These points lie on a tree of bent strands in 26 dimensions: the strands fork, and no path loops back.
z_909: [ 29 -13 -37 -42 -28 -12   3 -32  59  15 -23   0   3 -24   0   9   0 -14
  -1  15 -15 -19   4   0  10  -8]
z_963: [ 30  33 -21 -27  14   7 -20   0 -20  -5 -38 -46  11   7   4   9   8  -2
 -24 -32   3  15 -15  -8  13  27]
z_709: [  2  10  26   6 -39  -1  -2 -35   6  -2  47   7 -43  27  20 -21   4 -15
  21 -43  14 -12 -15 -25  12  19]
z_885: [  3  18  30   5  50  22   9  27  -8   7   4  36  20  -4 -35  -6  12 -36
  28  -1   8  14  11  20 -12 -16]
z_941: [  3   7  32   3  41  17  19  17  -9   7  -2  47  20 -13 -28   0   7 -39
  34  -3  10  13   6  17 -11 -17]
z_924: [ -9 -27 -26  -7  10   4  -6 -19  35  20 -29  16   2 -13  26  -8 -19   5
 -22 -10  13 -36   7   6  27 -11]
z_55: [ -1  16  22   9 -34   7 -12 -36  13   2  45  12 -41  29  13 -25  17 -20
  26 -38  24 -15 -15 -26   8  22]
z_663: [ 16 -32 -30 -23 -14   7  -2 -23  50  19 -21   9   1 -30  11  -2 -12   0
 -13   5 -14 -41   8  10  28 -22]
z_245: [ 15  -2   3   1  -4  17  21  29 -34 -14 -46 -20   5 -23  20  10   7 -10
 -26 -12 -22  30   3  33   6  -2]
z_635: [-25  19   5  55   3 -45 -10  62 -44 -12  19  19  52   5 -46  10   5  63
  -7  51   2  77 -21 -17 -31  11]
z_987: [ 26  10  -7  -2  14  15   5  40 -24 -18 -32 -22   5 -14  27   8   5 -16
 -33 -12   1  21  19  23   3  18]
z_900: [-26   9   8  55  -4 -45  -2  42 -43 -13  17  11  36   4 -38  12  -1  58
  -3  49  -6  59 -18 -19 -28   9]
z_144: [-17 -22 -20  -8  19   6  -3 -20  23  16 -27  12   0  -8  33  -7 -23   3
 -17 -18  28 -33  10   5  16  -4]
z_867: [ -3  19  18  10 -31  11 -17 -35  16   4  44  14 -39  30   9 -27  25 -22
  28 -35  29 -15 -16 -27   5  23]
z_808: [-24 -16  -7 -14  29  15   1 -20   2  10 -22  -2   0  -6  34  -6 -22  -6
   0 -35  37 -42  16  13 -13  -6]
z_495: [-27  11  25  18 -13  20 -17  10  -7  -5  38  23   6  19  -3 -12  19  23
  10 -11  24  11 -21  -3   0   7]
z_673: [-28 -15   1 -13  36  19   3 -16  -9   8 -22  -9   0  -2  31  -7 -15 -10
  11 -45  38 -53  20  21 -31 -12]
z_475: [-15  28   9  -5  12   2 -15  -9 -19 -25 -36 -44  11   5   0  29   3  -6
 -37  20   1   3 -11 -11  -1   3]
z_544: [  3  10  31   4  43  18  16  20  -9   7  -1  44  20 -10 -30  -2   8 -38
  32  -2   9  13   8  18 -11 -17]
z_177: [-20  15  23  14 -23  22 -19 -10   6  -6  41  18 -11  23  -1 -21  27   5
  20 -22  30  -3 -22 -12   3  13]
z_583: [-19 -25  27  34 -47 -31  19 -36 -40 -20  10 -18 -30   6   6  18 -27  31
  12  33 -19 -10  -6   2  -2 -12]
z_832: [  4  38  27   7  68  29  -9  48  -7   8  17  12  22  14 -48 -17  25 -29
  15   4   6  19  21  25 -13 -12]
z_608: [ 10 -32 -29 -18  -9   6  -4 -21  46  20 -24  10   2 -26  14  -4 -12   2
 -16   1  -9 -41   8  10  28 -21]
z_999: [ 41  26 -19 -15  21  21 -21   8 -34  -4 -31 -49   1   3   9   8  -9  -7
 -27 -28   9   8  -8  11  16  33]
z_962: [-28  13   9  45   8 -27 -14  57 -39  -2  20  29  41   9 -34   8  12  58
  -7  39   9  65 -17  -9 -26   6]
z_756: [  0   2  27   3 -43 -15  12 -31  -6 -13  49  -1 -44  21  32 -11 -13 -10
  13 -47   0  -8 -15 -20  19  13]
z_857: [  1  37  19  15  71  20 -10  58 -10  11  25   6  29  17 -46 -21  30 -15
  10  13   1  35  24  20 -15  -4]
z_42: [-12  34  10  35  48 -15  -8  68 -21  -2  26   8  48   7 -43 -12  18  30
   2  28  -3  71  13  -2 -21   8]
z_372: [ 21 -37 -27 -32 -34   5   8 -34  48  13 -11  10  -8 -35   3   3 -14  -4
  -3  21 -25 -34   7   7  28 -16]
z_210: [ -8  35  11  29  58  -4  -8  66 -16   4  27   6  43  10 -42 -17  23  15
   6  24  -4  62  19   5 -19   6]
z_47: [ 38  29 -20 -20  18  17 -21   4 -30  -3 -34 -50   4   5   6   8  -4  -4
 -25 -31   7  10 -12   4  16  33]
z_862: [ 20 -37 -26 -31 -35   4   8 -34  46  13 -10  11  -9 -34   3   3 -14  -4
  -2  22 -25 -34   7   7  27 -16]
z_104: [  5  43  26   8  73  31 -12  54  -7   9  21   6  22  18 -51 -20  30 -27
  11   4   5  20  23  26 -13 -11]
z_192: [ 26   2 -41 -47 -25 -25  -2 -31  57  18 -33  -4   4 -13  -3  11   8 -18
  -3   9 -12 -11   3 -10   1  -2]
z_757: [ -8  24  11  11 -26  18 -27 -34  21   4  42  18 -35  32   1 -30  39 -26
  34 -31  39 -14 -16 -27   0  23]
z_486: [ -3   0  26   3 -43 -19  16 -30 -10 -16  48  -3 -44  18  35  -8 -18  -9
  11 -48  -3  -7 -14 -19  21  11]
z_629: [ 23  11 -41 -51 -22 -30  -5 -29  53  19 -39  -6   5  -6  -3  11  11 -20
  -6   4 -10  -7   2 -19  -1  -1]
z_32: [-24 -15  -5 -14  30  16   2 -20   0  10 -21  -3   1  -6  34  -6 -21  -7
   2 -37  37 -44  17  15 -16  -7]
z_66: [-12  -4 -11  28  -3  37  59  -1  32 -10 -28   3 -48  26 -13  37 -19   1
  35 -51  72 -23 -14 -42  -9 -31]
z_5: [  3 -33  -7  -9 -52 -16  12 -36   7  11  -2   9 -31 -14  -1   1  -7  10
   6  31 -27 -37   1   5  10 -10]
z_519: [ 36  30 -21 -22  17  15 -21   2 -28  -4 -35 -50   6   5   5   9   0  -4
 -25 -32   6  12 -13   1  16  32]
z_231: [ -5  35  13  25  63   3  -8  64 -14   8  27   6  39  12 -41 -19  26   6
   7  21  -3  55  22  10 -18   3]
z_510: [-15 -13   2 -24  26  -5  -3   6 -14 -29  16 -26   8  50  28   3  13 -27
  -4  -4 -36   2 -31 -65 -52  12]
z_350: [-16  -7   0 -28  27  -6  -1   7 -13 -30  15 -25  10  47  29   3  20 -26
  -5  -4 -37   1 -30 -67 -49  12]
z_143: [ 20 -37 -26 -31 -36   4   8 -34  45  14 -10  11  -9 -34   3   3 -14  -4
  -2  22 -25 -34   7   8  27 -15]
z_605: [ -2 -30   3   1 -56 -22  14 -38  -6   6   1   2 -37  -7   2   2  -7  14
  10  34 -27 -37  -1   4   6 -12]
z_43: [-24 -16  20  45 -29 -38  14 -10 -37 -19  12 -10  -6   3 -14  18 -22  42
   5  40 -17  14  -9  -9 -14   2]
z_972: [  0  14  23   8 -36   5  -9 -36  11   1  46  11 -41  28  15 -24  14 -19
  24 -39  21 -14 -16 -26   9  21]
z_818: [-17 -20  -7  -7  30  -6 -18  16   8 -19  26 -26 -10  47  13  -6 -21 -24
   9  -1 -16   2 -21 -42 -30  13]
z_898: [-11 -28  22  20 -59 -27  19 -45 -31  -9   8 -14 -43   5  14  11 -18  22
  15  32 -23 -31  -4   4   5 -22]
z_315: [  3 -33  -7  -9 -53 -16  13 -36   8  11  -2   8 -30 -15  -1   0  -7   9
   6  31 -27 -38   1   5  10  -9]
z_227: [ -3  35  14  23  66   7  -8  63 -13   9  27   6  37  13 -42 -20  27   1
   8  19  -2  50  23  12 -17   2]
z_333: [ 25   9  -6  -1  13  15   6  41 -24 -19 -33 -21   6 -15  28   9   6 -16
 -33 -12   0  23  19  23   2  17]
z_228: [ 16  -1   1   0  -2  14  21  35 -29 -17 -44 -18   6 -24  23  10  10 -12
 -28 -11 -18  31   8  31   4   2]
z_108: [ 16   0   0   0   0  12  20  37 -27 -19 -43 -17   7 -24  25  10  11 -12
 -30 -10 -15  32  11  30   2   4]
z_325: [-24 -15  -6 -14  30  15   1 -19   1  10 -22  -3   0  -6  34  -6 -21  -6
   1 -36  37 -43  17  14 -14  -7]
z_901: [ 21  15 -40 -53 -20 -32  -7 -27  50  19 -41  -7   5  -2  -3  12  12 -21
  -7   1 -10  -6   2 -22  -1  -1]
z_462: [ 29 -30 -32 -39 -29   5   6 -32  60  14 -14   6  -1 -36   5   5 -12  -9
  -3  20 -22 -30   7   6  26 -17]
z_473: [ 18 -37 -25 -29 -37   2   9 -34  41  13 -10  11 -11 -32   2   2 -13  -2
  -1  22 -26 -35   6   8  25 -14]
z_806: [ 26 -34 -30 -35 -26  11   5 -30  58  15 -14   7  -2 -38   7   3 -15  -5
  -6  17 -23 -36   8   9  30 -22]
z_516: [-32   9  17  33   4  -3 -16  41 -28   2  27  31  27  13 -18   3  15  47
  -2  18  16  43 -16  -1 -14   3]
z_636: [ -4  35  13  24  64   5  -8  63 -14   8  27   6  38  12 -41 -19  27   4
   8  20  -3  53  22  10 -18   3]
z_596: [ -4   0  25   4 -43 -21  17 -30 -11 -17  48  -4 -45  18  37  -6 -20  -8
   9 -49  -5  -7 -14 -18  23  10]
z_206: [ 26 -34 -30 -36 -26  11   5 -30  58  15 -14   7  -2 -38   7   3 -15  -6
  -5  17 -23 -36   8   8  30 -22]
z_947: [-24 -17  21  44 -30 -38  15 -12 -37 -19  12 -11  -7   3 -12  18 -23  41
   5  39 -18  12  -9  -8 -13   2]
z_380: [-20 -16  -9  -5  36  16   0 -12  -7   5 -37 -13 -15  10  26   0  -3  -5
  20 -49  46 -49  15  15 -27  -2]
z_59: [-31  11  14  38   7 -13 -15  48 -33   1  23  31  32  11 -24   6  15  53
  -5  27  13  52 -16  -4 -19   3]
z_175: [  8 -35 -15 -16 -48 -10  11 -35  19  13  -5  11 -24 -21  -2   0  -8   5
   4  28 -27 -37   3   6  15  -9]
z_409: [-20  31  18  21  23  15 -23 -19 -43 -44 -21 -54  -1  -3  -6  43 -10  -5
 -40  20   7  -3  -3  23  -2  -4]
z_250: [-12  -2  21   6 -43 -31  26 -26 -19 -24  47 -10 -46  12  46   2 -32  -5
   1 -49 -11  -7 -12 -14  29   4]
z_957: [  4  30  28   6  61  26  -2  39  -7   8  11  22  21   7 -43 -13  19 -32
  21   2   7  17  17  23 -13 -14]
z_686: [-20  29   6  47  22 -34 -10  68 -34 -10  22  15  53   4 -46   1   9  53
  -4  40   1  79  -6 -13 -27  10]
z_727: [ 29 -16 -37 -40 -28 -10   3 -32  60  15 -22   1   2 -26   0   9  -1 -13
  -1  16 -16 -20   4   1  12  -8]
z_979: [-20 -24  26  35 -45 -32  19 -33 -39 -20  10 -17 -26   6   3  18 -27  33
  10  33 -19  -7  -6   1  -4 -10]
z_91: [-31  10  15  36   6 -10 -15  46 -32   2  24  32  31  12 -22   5  15  51
  -4  24  14  50 -16  -3 -18   3]
z_784: [ 25 -34 -31 -33 -24  10   4 -29  56  16 -15   7  -1 -37   8   2 -15  -5
  -7  15 -22 -37   8   9  29 -22]
z_265: [-17 -22 -20  -8  19   6  -3 -20  23  16 -27  13   0  -9  33  -7 -23   3
 -18 -18  27 -33   9   5  18  -4]
z_16: [ 39  19 -14  -6  22  22 -13  23 -33  -9 -28 -38   0  -2  18   8  -9 -12
 -30 -21   9   9   6  18  11  29]

For each line, walk along the strands from its first point to the rest, and write how the paths branch: one pair of brackets for each fork, around the two groups it splits, the group holding the point that comes earlier in the line first. The first line is done for you.
z_5 (z_629 z_486 z_857 z_265) => ((z_629 z_265) (z_486 z_857))
z_832 (z_963 z_409 z_544 z_265) => (((z_963 z_409) z_265) z_544)
z_210 (z_409 z_941 z_673 z_245) => (((z_409 z_245) z_673) z_941)
z_210 (z_544 z_380 z_909 z_757) => (z_544 ((z_380 z_909) z_757))
z_832 (z_596 z_885 z_727 z_380) => ((z_596 (z_727 z_380)) z_885)
z_5 (z_808 z_596 z_629 z_957) => ((z_808 z_629) (z_596 z_957))
z_42 (z_228 z_636 z_409 z_66) => (((z_228 z_409) z_66) z_636)
z_898 (z_231 z_909 z_972 z_144) => ((z_231 z_972) (z_909 z_144))
z_32 (z_596 z_941 z_192 z_380) => (((z_596 z_941) z_192) z_380)
z_636 (z_108 z_409 z_957 z_596) => (((z_108 z_409) z_596) z_957)
z_979 (z_192 z_495 z_144 z_832) => ((z_192 z_144) (z_495 z_832))
z_808 (z_832 z_380 z_486 z_629) => (((z_832 z_486) z_629) z_380)
z_924 (z_756 z_192 z_808 z_227) => (((z_756 z_227) z_192) z_808)
z_104 (z_885 z_901 z_756 z_144) => (z_885 ((z_901 z_144) z_756))
